In the rows, 128 means zero.
The rows of Z fall into 4 groups, and each row is roughly a mix of its group's hidden directions.
Z (124 x 10):
[[144 131 166 128 141 119 136 123 146 180]
 [139 140  78 122  93 115 140 129 104 114]
 [148 137 134 155 103 100 120 121  81 116]
 [112 110 179 123 150 144 109 116 144 148]
 [172 123 149 125 118 164 142 140 159 133]
 [113 133 130 134  91 107 149  96 166 117]
 [148 118 104 132 104 100  87 153 128 146]
 [120 113 118 162  85 119 164 116 115 128]
 [135 130 132 173 134 129 134 107 110  82]
 [135 139 155 161 129  80 145 110 117 118]
 [123  91  92 136 157 116  99 143 123 144]
 [149 115 139 156 127  94 137  85 114 145]
 [178 134 143 119 145 155 143 139  99 122]
 [152  92 118 110 155 117 164 128 133 153]
 [108 152 100 152 132 111  84 145 118 141]
 [148 144 179 134 120 111 158 115 132 108]
 [130 116 118 129 105  99  86 105 110  99]
 [172 126 127 110 137 159 155 130 106 151]
 [105 122  98 154 133 119 157 110  92 107]
 [159 134 127 138 113 132 186 135 141 143]
 [139  97 132 125 124 167 136 113 171 145]
 [158 125 153 117 132 142 101 122 154 170]
 [ 63 112 129 122 120 142 131 129 134 143]
 [137 148 128 143  91 115 152 104  89 116]
 [155 152 142  94 146 116 100 160 133 139]
 [109 123 124 146  82 104 153 106 151 124]
 [164 106 135 131  93 111  93 136 140 146]
 [113 124 116 108  91 130 105 112  83 115]
 [115 142 129 130 131 100  88 106  88 113]
 [162  99  98 136 168 130 125 105 132 129]
 [133 104  98 141 112 174 127 109 136 104]
 [ 93  98 157 106 146 122 116 126 106 154]
 [118 116 141 128 168 169 140 131 157 107]
 [114 121 147 107 158 107 167 145 146 152]
 [ 81 121 141 131 137 101  99 128 107 104]
 [135  94  98  94 140 124  96 118 128 106]
 [140 168 149 134 131 108 176 123 137 119]
 [ 81 142 133  98 123 116 154 128 107 107]
 [135 146 172 150 116 124 164  99 119 127]
 [152 154 107 120 103 101 139 161 144 104]
 [165 143 168 137 119 141 127 155 114 103]
 [111 130 127 149 108 150 162 121  90 157]
 [155 110 101 148 147 122 164 100 112 114]
 [130 154 169 160 145 149 132 107 151 122]
 [166 149 157 147 145 121 161 133 152 130]
 [124 145 148 125 135 121 172  86 116 149]
 [127 108 118 134 151 148  73 138 148 137]
 [116 142 140 161 154 133 108 124 106  84]
 [124 173 141 144 124 120 161 163 120 114]
 [102 113 143 149 121  80 102 150 131 126]
 [154 154  89 141 131 108 127 108 100 150]
 [112 107 131 124 109 176 108 118 158 146]
 [112 128 108 152 155 105 168 143 150 147]
 [ 96 158 136 113 152 129 138 163 114 155]
 [142 154 139 136 163 118 159 137 111 165]
 [ 83 163 143 137 163 134 138 122 121 124]
 [163 105 132 143 108 100 113  91 132 111]
 [165 136 173 156 131 117 111 131 124 108]
 [110 142 163  92 128 129 105 103 117  99]
 [111 106 111 150 149 134 145 118  76 127]
 [123 101 135 125 152  89 106 139 137 166]
 [130 121 155 176 159 153 111 129 137 120]
 [115 107 135 157 125 150 118  96  83 134]
 [173 116 140 104 168 117 115 128 144 138]
 [ 78 138 105 125 160  99 133 125 125 133]
 [150 140 110 110 150 139  80 131 101 142]
 [127 157 101 133 110 154 111  85 142 143]
 [144 167 108 133 145 100 116 105  94 134]
 [127  99 105  87 144 135 141 159 146 112]
 [145 132 130 155 112 141 171  90 117 114]
 [101 108 158 130  97  92 133 116 153 120]
 [143 155 127 137 149 115 183 135 144 140]
 [109 131 139 144 128  82 107  98 100 115]
 [130 131 112 178 157 145 104 114 130 147]
 [143 105 168 165 119 107 106 114 135 117]
 [121 121 110 120 156 130 136 105 176 159]
 [139 123 106 125 123 106  93 176 148 127]
 [151 130 100 105 159 112  98 129  95 122]
 [136 126 166 101 127  95 127 146 165 137]
 [111 134 124 126 162 146  97 175 127 116]
 [ 82 145 104 109 139 151  97 139 134 134]
 [158 118  89 111 100 124 154 103 119 140]
 [135 152 108 143 156 158 130 128  92 156]
 [104 148 142 158  97 121 141 109 131  89]
 [108 103 104 130 147 107  85 156 131 133]
 [ 82 121 119 148 159 114  98 119 128 143]
 [140  92 170 124 105 137 142 127 108 102]
 [119 169 122 168 116 147 118 114 117 101]
 [137 155 151 105 151 144 142  89 151 142]
 [144 147 145 145 102 150 156 133  95  99]
 [107 132 143 113 165 119  86 153 125 148]
 [124 120  98 116 135 115  91 137 161  93]
 [118 162 182 134 132 107 125 138 146 128]
 [152 152 129  94 150 135  96 161 129 140]
 [158 145 182 143 136 119 135 136 132 106]
 [147 124 105 104 176 155 107 129 128 140]
 [127 162 153 145 127  97 113 127  97 157]
 [104 100 164 114 140 119 151 138  92 120]
 [122 115 158 152 107 120 170 114 159 135]
 [103 134 105 114 156 126  76 121 117 129]
 [114  97 149 128  93 106 128 110 162 110]
 [136 110 140 154 125 147 174 106 153 147]
 [133 103 134 110 138 128 138  90 127 177]
 [ 95 119 150 122 116 167  94 115 122 110]
 [141 107 141  81 120 114 121 142 163 148]
 [171 124 129 156 113 120 124 161 143 100]
 [123 111  98 109 166 124  91 131 151 141]
 [109 116 107 109 109 132  78 126 120  99]
 [104  96 138  79 115 118 126 126 104 142]
 [173 168 151 107 136 143 136 116 130 123]
 [172 132 138 126 109 154 167 137 146 136]
 [108 123 142 168  90 106 147 131 107 119]
 [ 82 130  94 145 102 133 131 105 142 118]
 [107  89 141 136 144 140 106 135 173 132]
 [126 104 171 129  95 136 157 137 142 108]
 [130 115 108 133 117 162 162 137 153  91]
 [ 98 148 147 142 120 116 140  82 156 120]
 [113 158 134 149 119 158 155  93 116 106]
 [125 162 131 157 108 136 129  81 110 137]
 [162 147 173  96 142 132 127 146 128 133]
 [137 122 144 115 158 153 135 129 182 129]
 [139 114 135 136 135 147  80 142 169 135]
 [164 143 165 136 150 141 141 144 159 123]
 [163 128  99 120 158 173 130 133 125 135]]
Each list below has three rows that fit no group; the rest each fit one group, if only roughly. Name those rows in the order they come.
  * K_545: [159 173 123 143 139 123 109 142  94 131]
  * K_661: [166 122 113 123 148 142 169 141 146 104]
  * K_537: [148 124 102 140 121 163 166  97 114 129]
  * K_222: [138 141 172 107 151 145 133 127 165 112]
  * K_906: [ 83 116 115 155 141  87 139 135 122 130]
  * K_650: [147 144 138 103  80 138 160 146 129 125]
  * K_981: [164  97 138 138 147 109 151 160 147 132]
  * K_797: [128 146 128 154 160 153 157 158 139 151]
  * K_623: [136 177 115 153 122 139 110 110  96 125]
  * K_841: [147 121  96  98 105  98  98 114 112 122]
  * K_64: [ 88 121 128 170 104 111 143 111 115 139]
	K_797, K_623, K_841
  * K_812: [156 120 136 101 145 108 147  91 103 148]
  * K_562: [145 126  99 137 102  97 140  95  96 125]
  * K_967: [119 154 141 129 185 106 113 132 135 118]
  * K_287: [154  95 142 147 159 147 159 125 147 116]
  * K_60: [101 110 106 156 117 100 134  92 151 127]
  * K_59: [124 109 136 145 170 148 117 162 144 103]
  * K_929: [111 121 173  91 141 135 157 121 142 135]
  * K_90: [103 120 133 160 130 117 121  97 175 120]
  * K_202: [170 137 111 138 148 132 171 137 127 105]
  * K_806: [133 135  94 118 113 124  97  89 101 143]
  * K_778: [115 146 134  94 122 123  92 164 141 104]
  * K_556: [106 142 113 138 142 132  81 166 141 117]
  * K_26: [141 116 129 156  90 163 117 103 148 114]
  * K_666: [171 140 138 104 160 151 130 114 141 106]
  * K_460: [ 85 125 139 156 103 129 169 130 134 123]
	K_812, K_562, K_90
  * K_793: [159 132 159 141 119 149 155 165 138 111]
  * K_150: [105 111 127 168 124 119 158 128 155 158]
  * K_647: [123 115  74 142 135 158 131 113 120 105]
  * K_352: [134 127 149 138 118  67 146 118 125 112]
  * K_270: [102 132 151 125 111 134 118 155 115  78]
  * K_65: [ 86 121 114  95 110 149 123 149 104 114]
  * K_71: [156 156 142 147 114 136  86 147 121 103]
  * K_625: [150 134 131 111 134 147 170 113  85 122]
  * K_996: [169 129 151 121 131 100 157 136 160 117]
  * K_335: [154 113 146 126 120 167 131 167 155 121]
  * K_876: [117 125 144 120 147  89 100 115 170 130]
	K_150, K_71, K_625
  * K_194: [105 143  89 114 119  86 156 126 124 123]
  * K_380: [150 146 126 136 153 145 181 149 133 133]
  * K_278: [101 137 175 101 115 125 122  99 127 146]
  * K_432: [104 127 155 108 143 170 112 129 151 103]
  * K_539: [152 138 106  97 133 131  98 155 118  93]
  * K_175: [123 105 150  82 139 106 155 128 120 153]
  * K_70: [155 104 119 154 128 142 169 102 145 114]
  * K_821: [168 133 108 101 148 171 133 129 123 121]
  * K_319: [148 138  78 129 136 155 144 147 126 156]
  * K_965: [ 75 130 128 162 110 104 123 121 127 120]
  * K_83: [162 133 153  96 139 156 158 144 116 119]
  * K_836: [115 144 129 124 169 141 110  85 106 143]
  * K_598: [144  98 116 146  89 140  93 132 103 129]
	K_194, K_83, K_836
  * K_389: [182 138 141 140 133 157 102 138 138 135]
  * K_620: [157 109 113 130 145 154 173 128 147 108]
  * K_700: [111 113 170 157 100 134 154 111 119 135]
  * K_756: [168 102 141 115 113  90 145 133 150 130]
  * K_157: [102  72 112 131 132 112 103 126 120 132]
  * K_491: [115 167 120 106 152 101 131  92 112 129]
  * K_842: [158 138  89 119 140 141 113 140 106  91]
  * K_955: [162 144 105 133 113 128 158  89 136 148]
  * K_958: [141 163 136 120 119 127  74 145 110 133]
  * K_261: [128 119 153 151 153 120 136  97 112 171]
  * K_827: [150 152 158 134 110 107 147 157  95 128]
  * K_714: [162 108 102 143 145 152 138 137  88 123]
  * K_786: [ 88 136 146  94 137 130 112 137 105  95]
  * K_48: [107 120 160 148 121 144  84 143 118 102]
  * K_251: [148 117 128  99 159 120 125 120 149 175]
	K_700, K_157, K_827
  * K_771: [128 155  87 137 158 139 135 106 101 147]
  * K_618: [153 121 130 115 128 116  81 136 122 170]
  * K_640: [147 103 120 140 154 138 155  88 130 155]
  * K_883: [139 124  82 114 151 161 125 137 115 101]
  * K_383: [143 128  95 144 133 150 151  89 145 101]
  * K_977: [143 124 136 160 122 114 120 145 110  75]
  * K_131: [113 106  88 118 130 108 107 118 169 127]
  * K_400: [155 135 142 126 147 179 145 115 140 104]
  * K_869: [104 121 171 141 111  98 135 108 135 155]
  * K_266: [143 134 103 161 107  99 152 133  93 133]
  * K_567: [121 163  83 131 102 102 126 117 112 137]
  * K_396: [129  95 116 156 131 142 125 178 146 136]
	K_771, K_618, K_400
  * K_134: [129 110 126  94 116  98 166 124  97 139]
  * K_626: [131 164 147  86 132 163 119 148 129 130]
  * K_111: [ 80 135 124 126 113 143 124 107 108  90]
  * K_470: [ 95 176 131 148 120 127 109 139 110 106]
  * K_87: [116 111 161 125 120  74 133 111 138 140]
  * K_38: [141 140 118 149  89  86 144 105 136 138]
  * K_246: [115  77 147 154 109 128 108 135 148 122]
  * K_427: [124  82 101 129 129 131 156 108 144 102]
  * K_498: [155 152 161 113 145 155 155 112 114 144]
  * K_526: [142 171 168 132 149 147 124 146 142 135]
  * K_744: [138 140 133 116 126  98 174 103 111 155]
	K_111, K_38, K_526
  * K_129: [ 79 143 125 145 125 105 154 134  99 121]
  * K_158: [153 141  92 100 124 113 154 128 156 151]
  * K_817: [138 105 139  87  82 110 125 126 116 134]
  * K_494: [120  83 114 159 124 108 155 112 137 107]
  * K_148: [ 99 130 146 137 145 147  83 159 139 116]
  * K_710: [121 138  75 122 119 133 135 122 144 169]
  * K_377: [136 115 105 113 172 149 168 137 134 133]
  * K_724: [162 139  81 158 124 137 119 136 146 118]
  * K_825: [ 89 114 109 158 145 104 107 103 144 125]
  * K_19: [147 128 106 147 123 170 153 130 137  91]
  * K_851: [145 125 111 178 127  93 118 131 104 138]
  * K_704: [129  99 137 104 116 114  91 133 134 171]
  * K_72: [142 150  95 135 155 120  90 131 161 124]
  * K_574: [ 97 146 168 130 121 106 153 144 140 153]
	K_494, K_710, K_72
  * K_306: [167 146 106  92 123 110 136 128  98 115]
  * K_690: [144 134 168 159 103 127 116  92 125 138]
  * K_398: [170 123 149 156 138 106 120 102 155 138]
  * K_844: [124 115 142 126 138 109  96 180 106 130]
  * K_163: [ 92 132  86 154 122  93 129 121 126 123]
  * K_370: [176 138 132 151 109  90 137 129 134 143]
  * K_468: [159 120 164 119 176 135 132 136 140 140]
  * K_643: [168 128 113 155 108 152 125 118 134  90]
  * K_528: [163 120 128 157 154 142 150  98 105 114]
  * K_450: [133 135 121 108 166 160 116 135 100 161]
  * K_972: [164 124 134  93 130 101  96 139 147 112]
	K_306, K_163, K_468
  * K_373: [129 111  98 134 104 133  78 116 106 138]
  * K_962: [168 159 151 130 145 123 127 136 124 168]
  * K_476: [135 144 114 106 118 158  93 144  89 116]
  * K_548: [102 120 128 154 138 130 136 116 100 178]
  * K_615: [108 117 152 137 118 125 171 168 133 109]
  * K_54: [159 152 153 136 120 150 152 151 163 128]
  * K_323: [122 124 164 102 151 130 167 106 147 142]
  * K_529: [107 141 132 185 111 127  99 124 129 123]
  * K_979: [ 88 107 114 138 145 145 120 121 110  86]
  * K_835: [136  98 146  99 136 111 150 139 173 129]
  * K_691: [155 121 130  98 150 164 121 100 141 154]
  * K_424: [140 113 134 105 120 148  74 120 148 145]
	K_529, K_979, K_691
  * K_940: [127 103  94 116 101 112  96 150 102 130]
  * K_607: [115 129 152 159 109 143 108 135  96  91]
  * K_457: [113 143 141 109 106 140  83 146  94 129]
  * K_133: [ 80 148 138 118 151 125 101 118 152 143]
  * K_566: [138 144 123 117 150 150 168 159 159 137]
  * K_905: [134  83  97 136 122 125 122 135  85 136]
  * K_880: [115 113 178 129 102 131 124 147 123 161]
  * K_101: [160 136 121 171 152 127 124 165 138 135]
  * K_25: [141 153 154 106  88 126 127 143 143  95]
  * K_921: [ 96 134 145 105 101 112 127 155 158 103]
  * K_839: [150 135 131  96 109  89 165 140 128 143]
  * K_430: [139  95  99 137 118 108  99 148  94 138]
  * K_33: [144  96 124 167 125 156 120 119 164 135]
  * K_405: [167 106 100  98 153 141 133 133 139 149]
  * K_234: [101 144 142 166 155 121 111 142  94 131]
	K_457, K_880, K_33
  * K_92: [ 97 150 122 126 104 147 129 123  76 128]
  * K_62: [130 101 114 129 120  93 128 107 125  78]
  * K_56: [122 136 122 104 121  88 164 125 102 155]
  * K_124: [131 114 168 127 137 120 116  88 166 125]
  * K_170: [115 166 145 161 136 117 111 162 107 132]
  * K_856: [126 126 113 107 178 135 101 110 150 145]
  * K_858: [158 137 139 165 115 166 147 114 146 141]
  * K_613: [100 108 111 112 117 120  87  92 121 137]
  * K_761: [125 140 115 152  91 118 152 135  90 154]
  * K_381: [118 158  80 134 145  98 123 146 119 141]
	K_92, K_170, K_761
  * K_792: [138 135 106 136 171 165 113 115 104 117]
  * K_99: [142 141 161 105 147 157 152 129 165 121]
  * K_167: [127 140 128 101 125 145  70 151 131 138]
  * K_223: [140 137 177 145 112 114 151 146  99 123]
  * K_46: [157 136 117  88 160 150 154 118 131 141]
  * K_437: [112 171 144 119  97 123 102 144 136 103]
  * K_973: [ 83 138 129 135 132  95 130  95 107 144]
  * K_321: [130 101 126 143 181 144 160 138 125 125]
  * K_587: [128  99 168 140 150 116 138 102  99 111]
  * K_692: [131 108 142 114 105 114  72 109 136 126]
  * K_659: [111 141 161 132 151 108  94 160 106 126]
  * K_843: [130 177 106 127 115  98 149 118 112 145]
  * K_877: [ 98 158 152 146 106 136 157  99 135 118]
  * K_265: [116 147 150 143 133 108 134 164  95  97]
  * K_622: [132 156 125 142 146 128  99 165  95 107]
	K_46, K_973, K_587
  * K_949: [111 130 168 154 127 100 106 151 101 128]
  * K_250: [126  95 143 106 117  81 100 134 130 138]
  * K_847: [153 163 159 137 133 145 124 152 143 162]
  * K_853: [ 72 122 112 155 116 114 109 134 117 138]
  * K_155: [133 137 120  87 127 153 142 111 154 167]
  * K_375: [161 124 146 131 179 151 144 141 134 118]
  * K_458: [165 155  90 130 123 128 138 127  94 146]
  * K_644: [151 126  88 125 134 159 102 139 139 159]
  * K_599: [142 130 135  98 135 144  77 132  96 124]
  * K_81: [ 81 135 164 111 137 148 112 109 142 133]
	K_250, K_375, K_599
  * K_298: [115 105 109  97  99 136 111  86 133 140]
  * K_415: [158 128  99 126 122 134  94 128 120  82]
  * K_413: [100 159 141 154 125 147 152 133 152  96]
  * K_228: [172 140 155 115 140  87 116 131 132 143]
  * K_527: [128 122 161 149 175 152 150 120 140 134]
  * K_664: [102  96  85 138 133 122 113 116 144 157]
  * K_42: [125 123 171 127 156 105 112 149 111 159]
  * K_279: [123 174  95 147 104 111 111 141 115 124]
  * K_732: [123 119  93 147 171 128 110 144 146 155]
  * K_5: [144 125 175 144 127 121 114  85 112 122]
  * K_108: [124 114 142 135 164 138 162  88 118 147]
  * K_477: [144  88 131 118 154 138  89 149 108 138]
  * K_73: [164 134 130 186 143 125 136 124 125 136]
	K_413, K_5, K_477
